Each row has a name. After each piece below comes the name of the row it's from, unless a question asks for something else. Each question is about the rows just above it. Places in a row count from 1.

[ 17 -21   1  26  14  43 -24 -31 -10]  M
[ 20  23  44 -46  21 -15 -13  23 -35]  J
[-38 -21  44  22  19 -30  12  24  46]  B
[-21  17  37 -53  -3  -8 -11  20 -36]  L
[-38  22 -13  22  19 -30  12  24  46]  Z
[ -9  13 -13 -10  16  28  40 -10 -39]  F
[ 12  22 -38 -21  44 -30  19 -10  20]  Q
The row with [ 17 -21] is	M
Among the named rows, does one hold [-13  23] next to each other, in this order?	yes
At which places does Z hold [22]?	2 4
Which row holds [-38 -21  44  22  19 -30  12]?	B
[-36  20 -11  -8  -3 -53  37  17] is which row, read backwards?	L

[ 17  -9 -12  -1  -3  -8  -3  14  11   0   5  -8 -13  -2  -3   8   7  12
  14   7  11  10   2  15]  C
[  4   6   6  14 -12   8   6  -9   9   6  -9  -3 -26   4   3   2   8  30
 -10 -22   8   5  -9  11]  N
[ 25 -16 -20  -9   1 -16  -7  27  12  -3  12 -12  -7  -3  -7  13   7   2
  27  21  12  11 -11  17]  Y
[-15   5   7   0   4   4   0 -10  -8  -1  -3   7  12  -1   4  -8  -7 -10
 -10  -3  -8  -5   1 -10]  A
[-5 -3 -3  2  1 -3 -4 -1  4  1 -1  2 -3 -7  7 -5 -2  7 -1 -4  5  8  3  8]  W
[  1  -3  -3  -5   4  -3  -2   5  -3  -2   3   0   8  -1  -2   1  -2 -10
   5   9  -2  -2   3  -3]  H
[ 15  -6   7   0   4  -8 -10   4   0   1   2  -7 -15   0  -3   8   7  14
   9   1  10   8  -1  13]  U
[  4   6   6  14 -12   8   6  -9 -12  -9  -9  -3 -26   4 -12   2  -9 -11
 -10 -22   8   5  -9  11]  X
Places of [-12] in row X:	5 9 15
Among the named rows, does one hold [21 27  2] next to each other, in this order?	no
find: [  7   0   4   4   0 -10  -8]	A
Where do [-15   5   7   0   4   4   0 -10  -8  -1  -3   7  12  -1   4  -8  -7 -10
 -10  -3  -8  -5   1 -10] appear?	A
Which row holds this, read backwards? [6 9]	N
find: [ 0  4 -8]	U

[ 4  6 -7  4  5 -4  3  3  4  5 10  0  3 -4  4 -3 -5 -3] = zeras
[  8  22   3   5  31 -24  10   2 -13  -1  14  -2   1 -24  12 -18  23  -2] = med
[ 10  10 -16  42  -4 -12  20   3   8  -1  25   4  23 -12  16 -30   3 -29] = fize
[  0  -8   0  -2   3  -6  -2  -3  -8  -6   7 -10   5  -6   9  -4   0 -19] = pugal
[  1 -15  -2   3  -8  12  -7  -1   4   9  -8  -2  -3  12 -17   3  -3   3] = Vavaz
[  4 -16  -3   1  -9   6  -7   1   3  10 -10  -2  -6   6 -14  -2   1   4] = noti
[ 1  5  7  9 -2  2  7  5  3 -8 -4 -5  6  2  2 -3 -4  5] = zikip
[ -2   1   5   5   7   2   1  -3  -4   2   4   5 -10   2  -8  -3   0  15] = tomev
[ -1 -12   1  -1   8 -10  -2  -4 -14  -7  10 -11   5 -10  10  -4   2 -22] = muk
[-1 -1  4  1  2  4  0  1  3  1  1  2 -3  4 -1 -1 -3  1] = tafiv
[-8  6 -3  8  1  5  3  1 -1 -2  2 -5  2  5  5  8 -3 -5] = peg
Does one of the named rows hold [8 2] side by side, in this order?	no
find: [ 3 -8 -4 -5  6  2  2 -3 -4]	zikip

[ -3  -1   3  -1   0   1   1   0   1   0  -1   1  -1   1   2  -2  -2   0
   3  -6  -2   5   0   3   2   1   3  -1   4  -1   2  -6   2  -2   2  -3
  -1   3  -1   5   6   1   1 -43  -7  -3  -2 -13   3   5 -17  -2  14   7
   1 -19 -17  -5 -13   3] = P
[ 0  1  1 -1 -8 -2  0  1  1  0 -1  1 -1  1  2 -2 -2  0  3 -6  4  5  0  3
  2  1  3 -1  4 -1  2 -6  2 -2  2 -3 -1  3 -1  0  1  1 -1 -7 -2  0  1 -1
  0  0 -2  0  2  1  1 -2 -3  1 -3  0] = K
[ 2  3  4 -1  1 -2  1 -1  1  0 -1  1 -1  1  2 -2 -2  0  3 -7 -2  5  0  3
  3  1  3 -1  4 -1  2 -6  2  2  2 -3 -1  3 -1  0  1  1 -1 -7 -2  0  1 -1
  0  0 -2  0  2  1  1 -2 -3  1 -3  0] = R
The row with [ 2  3  4 -1  1 -2  1 -1  1  0 -1  1 -1  1  2 -2 -2  0  3 -7 -2  5  0  3
  3  1  3 -1  4 -1  2 -6  2  2  2 -3 -1  3 -1  0  1  1 -1 -7 -2  0  1 -1
  0  0 -2  0  2  1  1 -2 -3  1 -3  0] is	R
Places of [3] in row R:	2 19 24 25 27 38

[ 24  23  18  26  29  -4 -39] -> nep
[-33  28  23  38  21  26  21] -> pepir
[ -3  -9   3   8  -8 -30  22] -> febal
[-16 -17   1  11 -18 -24  27] -> gotol
[ 23  21  26  38  28 -33 -25] -> Loku
[ -4  -7   7  17 -11 -37  24] -> kud
[ 24  23  18  26  29 -24 -39] -> Kada
[12 13 12  5  2  2 12] -> zazom
[ 14 -48   1  14  23  -3 -48] -> kufem
Places of [2] in row zazom:	5 6
find: [ 14 -48   1]	kufem
Where do [ 24  23  18  26  29  -4 -39] appear?	nep
Does one of the named rows hold [23 38] side by side, in this order?	yes
Every place of [-48] in kufem:	2 7
Is [-25 -33  28  38  26] printed in one of the named rows, side by side and in this order?	no
The row with [ 23  21  26  38  28 -33] is	Loku

[-26 -13  10  31   9 -16  10 -14 -32 -15  12  -4 -19  17  14   8   4  16
  22 -10 -15 -21 -24   8  12  16  -3  13 -36  -7   1   6 -25 -17  18  20
  -4   7 -17  22  21 -25] : tir
[  4   3   8  21 -10  24  -2  -3 -33  31 -22  14  -6  -4   6  26  25 -23
  10  25  27 -20  13  10   2 -17  21  18  -4   7  29  -2  29  15 -35 -29
  18  14  -1 -15  -6  19] : Vekob
[  9   0   8  31  20  -7  10   6  -5  31 -21  -1   2  14 -13  17  -2 -21
 -25 -22 -24 -20  19 -26 -10  -4 -42  -7  35 -10   1 -12  29   7  26   2
  12  -5  -8  -8  -1 -21] : poret
[ -5  16 -12  30  -5 -10 -47  -5   2  -3  -6   3  -2  14  31 -20  22 -23
  10  23 -11   2  14  -2 -16 -36  23  10  -5  18   5  19   3  23  18  12
  -6   3  -8 -13   9  24] : mobo
[  8  16  -7  10  12   8  -2 -13  20   6  -1   6  -8  17   6 -16 -19 -15
  -6 -25 -23  25  24 -14 -20 -21 -13 -23  35  18 -25 -12  24   1  26  20
 -21  14 -16 -15 -13   4] : mip
[  2  15 -16 -35 -18  18 -33   1  20 -22  15   5   0 -19   2 -24 -13   8
   5   6  19  25  19  10  -9 -22  31 -16  -8  15   4   7 -18   6 -32 -15
 -14   8   9 -11 -14  24] : rubo
[ -8 -14  10   8 -19 -17  -3   6  18 -12  15  -4 -20 -19  -3 -18   8   8
  22  18 -14  23  20  11   9  10  30  12 -23  11  -9  11 -30  20  25 -11
   8  -9   5  10  -9  20] : Mal
[  9  16 -14  15  20  18  -8 -11 -27 -20   8 -10  16  13  15 -13  25   3
  18  30  24  25  19  -6 -18 -31  19  16   5   2 -25  19   3  23 -22 -34
  31   5 -14  -4  21   5] : laba
[ -4  -2 -12   2  -6 -11 -48  -6   2 -22  13   5  10   8  31 -25  15   8
  16  30  16 -11 -23  11  15 -29  31  18 -36  17   8  17 -30   9   1  13
  -2   1   8  10  19   9] : Kenon
[  9  -9  -7 -35  17  24   3  -1 -23  25  -2  14  16   0  -7  14  -5   6
  -8  25  27 -10  12  -4  15  16  -2  17  -3 -23  31 -12   1   9 -35 -37
  31  14   9   2  -7   2] : Rit
[-25 -13  -7  14   3  -6  10   5  -5  -6   2 -10   1   9 -15  26 -19  16
 -26 -16 -17 -17  24 -26  14  10 -41 -22 -18 -24  31   0 -18  16 -16  20
  18  12   2  22  -1 -23] : pon
Is [-18 -31  19] printed in one of the named rows, side by side and in this order?	yes
At which places does Mal hold [20]?	23 34 42

[17 -8 -6  5 41  2]  S
[ 3 -8  3  2  3  3]  E
[ 4  4 12  4  4  4]  T
Every place of [4] in T:	1 2 4 5 6
At which places does E hold [3]?	1 3 5 6
Which row holds this, read backwards? [3 3]	E
[41  2] is in which row?	S
find: [ 3 -8  3  2  3  3]	E

[-39 -26   8 -27 -39 -26] : D
[-31 -19  -9 -12   7  20] : G
[-31 -19  -9   7 -38 -20] : V
Among the named rows, does one hold [-19 -10   7] next to each other, in this order?	no
Places of [-39] in row D:	1 5
At which places does G hold [-19]?	2
Is [  7 -37] printed in one of the named rows, side by side and in this order?	no
Among the named rows, does one hold [  8 -38 -20] next to each other, in this order?	no

[ -2   2 -19   1   1   3  -8   3   6  -3  -6  -2   3  -3  12  -4   4   2
   2   0  -3] = Sis
[ 39 -45   2   0  -4   3   0   0  -1  -2  -1   1   1  10 -19  15 -15   3
   4   6   4] = zemag
[-38 -20  -3  55  39 -46   2   0   7  18  16  -5 -11  -4  33   2   1 -35
  -2 -25  -7] = Sif
[  4   2   1   4  -4   3   0   0  -1  -2  -1   1   1  -4  -8   5   3 -15
   5   0   0] = bugu
find: [ 39 -46   2   0]	Sif
The row with [  3 -15] is	bugu
find: [12 -4  4  2]	Sis
Among the named rows, does one hold [4 0] next to each other, in this order?	no
Where do [ 2  0 -4] appear?	zemag
Is [-20  -3  55] printed in one of the named rows, side by side and in this order?	yes
[  0   5 -15   3   5  -8  -4   1] is which row, read backwards?	bugu

[-24  11   8   0  33 -15  21] : gelif
[ 16 -16  -3  24   9  -8  17] : Fak
[-11 -18  -5  32  55  13 -25] : ranep
Among the named rows, does one hold [-15  33] next to each other, in this order?	no
Places of [17] in row Fak:	7

[-6 -1  7 -2  1  3  0 -1 -5 11 -3 -4 -9 10  2  8  8  2  0  8  2 -3 -5  4
  0  2 -3  2  2  2  0] : selem
[-6 -1  7 -2  1  3  0 -1 -5 -6 -3 -4 -9 10  2  8  8  2  0  8  2 -3 -5  4
  0  2 -3  2  2  2  0] : Firu
[-20  -8  30  -6   9   6   4 -10 -12  -7   1 -19  -7  37  -2  26  21  -1
 -11  21  11   1 -23  19   8   2  -7   2   1   5  -3] : Rifil
[-16  -5  22  -5   6   5   2  -6 -10  -8  -2 -14  -9  29   1  21  18   0
  -7  17   9  -1 -17  14   5   3  -6   2   2   4  -2] : teve
[  0  -1   0   0  -1   0   0   2   4  -5   3 -23  -6  42  -3  30  23  -3
 -13  23  13   3 -28  23  10   1  -8   1   1   6  -4] : zekal
[  1   2  -8  -1  -7  -7   2   0  20  11  -7   6  34  -4   3 -11  -9  -6
  -4 -23  10   4  11  -9  -4   4   4   3   0  -1  -4] : kisil
[-1  0  1  0  0  1  0  0 -1 -1  0 -1 -2  1  0  1  1  0  0  2  0 -1 -1  1
  0  0  0  0  0  0  0] : tozu
[ 1  0 -1  0  0 -1  0  0  2  3  1  1  4 -2 -1 -2 -2 -1 -1 -3  0  1  1 -1
  0 -1  1 -1 -1 -1  0] : turuz
[ 3  2  0  0 -1  0  0 -1  0] is which row, read backwards?	turuz
find: [1 0 0 2 0]	tozu

[ 44 -26  45  44] : neve
[-26  10  11  10] : vasi
[ 46 -30  12 -48] : baru
Is [10 11 10] printed in one of the named rows, side by side and in this order?	yes
Every place of [44] in neve:	1 4
Is [ 46 -30  12 -48] printed in one of the named rows, side by side and in this order?	yes
Every place of [10] in vasi:	2 4
find: [-26  45]	neve
Places of [45] in row neve:	3
find: [11 10]	vasi

[ 15   8 -18 -24   6  29  -3   4 -12 -16  19  -9  17  18  20   5  27 -16
  -8   7   3  -7  10  -4   2 -28   8   2  18 -15  -8  15  -8]  Zupi
[  9  -7 -10 -41   9  -8  35 -11 -11 -50 -12  -5 -40  26   5  24  17  32
 -16 -21   3  -6  35  10   9  22   8  19   0  13   7  23  15]  Dafi
[ -6   5   6  27  -6   6 -23   7   8  34   8   3  27 -17  -3 -16 -11 -22
  11  14  -2   4 -23  -6  -6 -15  -5 -12   0  -9  -4   8 -10]  peri
[ 23   2 -12 -13   6  17  -6   5  -8 -13  16 -13  12  19  13   8  28  -9
  -4   2   3  -5   9   5   5 -21   7   3  13 -19   2  10 -12]  muku
[ 29  -5 -13 -30  11   5  13  -1 -11 -39   6 -16 -14  31  11  21  34  13
 -11 -11   4  -7  28  13  11  -3  10  13   9 -10   9   0  -2]  Vaz
find: [ 32 -16 -21   3  -6  35  10   9  22   8  19   0]	Dafi
At which places does Dafi hold [22]?	26

[ -9 -24  26  -6  24 -23   5  -4   2 -25] -> ger
[ -5   5  -1  -6 -23  24  10 -26  -8   4] -> kateb
[ 10  -5   3   7  -5 -42   7  -8 -15   0] -> vapiv
[  8  10  -1  11 -15 -20  10 -26  19   4] -> nupob
[ -5   5  -9 -31   1 -15  -8   4  10   3] -> Dezof
Which row holds this, read backwards? [-23  24  -6]	ger
find: [ -5   5  -1  -6 -23  24  10 -26  -8   4]	kateb
Every place of [-9] in Dezof:	3
Among the named rows, does one hold [ 24 -23] next to each other, in this order?	yes
find: [ -5   5  -9 -31   1 -15  -8   4  10   3]	Dezof

[-20   0   4  -2  -4   4   2   6  17   4  -2   8   3  -2  -9  10  -3   0
  -9   9 -15   3   8  -6 -10  -6 -16 -19 -10   8   8  11  -7 -17 -14 -13
   1] : lezu
[-47   9  -5 -16 -10  -5  25  15  34 -22  -1  26  -3  -4  16   8  25  -2
   3  21  -4  -1  17   2   7  -5  -4  -1  34  19   4   9  10  -1 -23 -17
  19] : Somo
[-23   1   3  -3  -7   3   1   9  17   3  -4  35   2  -2 -10  11  -3  -1
 -10  10 -17   2   7  -5  -8  -6 -16 -19  -9   8   0  10  -7 -10 -14 -13
   0] : vam
[-21  -9   8   8   2   7   7  -4   7   4   2   6   7   6  -4   6  -1   7
  -7   6  -6   4  10  -6   6   7 -16 -19 -11   6   6  12  -7   6 -14 -10
   2] : Vifu
At which places does Somo hold [-1]?	11 22 28 34
Is [-10  -5  25  15  34] printed in one of the named rows, side by side and in this order?	yes
Every place of [34] in Somo:	9 29
Which row holds [-19  -9   8   0]?	vam
Places of [6] in row Vifu:	12 14 16 20 25 30 31 34

[ 33   5 -26 -25 -14 -14  38] = vup
[-18 -16 -18 -16  24 -17 -20] = ziva
[-25 -14 -14   5 -26  33  17] = Zon
[-10 -10 -46 -42   9 -35  19] = Bofik
[ 19  14  21  15 -23  15  20] = madop
At which places does Bofik hold [-10]?	1 2
Is [-46 -42   9 -35] printed in one of the named rows, side by side and in this order?	yes
Does one of the named rows hold [-25 -14 -14] side by side, in this order?	yes
Which row holds this, read backwards? [-14 -14 -25 -26   5  33]	vup

[ 23 -24 -16  15  23 -36   7  -5 -37   0  -7  40 -37 -14  12   5 -24   6
 -30  27   2   4  15 -18] -> tel
[ -3 -16 -24  -6  10  36 -15 -18   5 -21   9 -19  23 -13   5   5 -22   5
  33 -11  11  17 -22  15] -> zepe
[ -3 -16 -24  -6  10 -18 -15 -18  -6 -21   9 -19 -24 -30 -14   5  27  13
  12 -37  13 -19  45 -18] -> dagi
Which row holds [ -5 -37   0  -7  40 -37]?	tel
find: [-37 -14  12   5 -24   6 -30  27]	tel
At which places does dagi hold [12]?	19
At which places does zepe hold [5]?	9 15 16 18
Does one of the named rows hold [-11  11  17] side by side, in this order?	yes

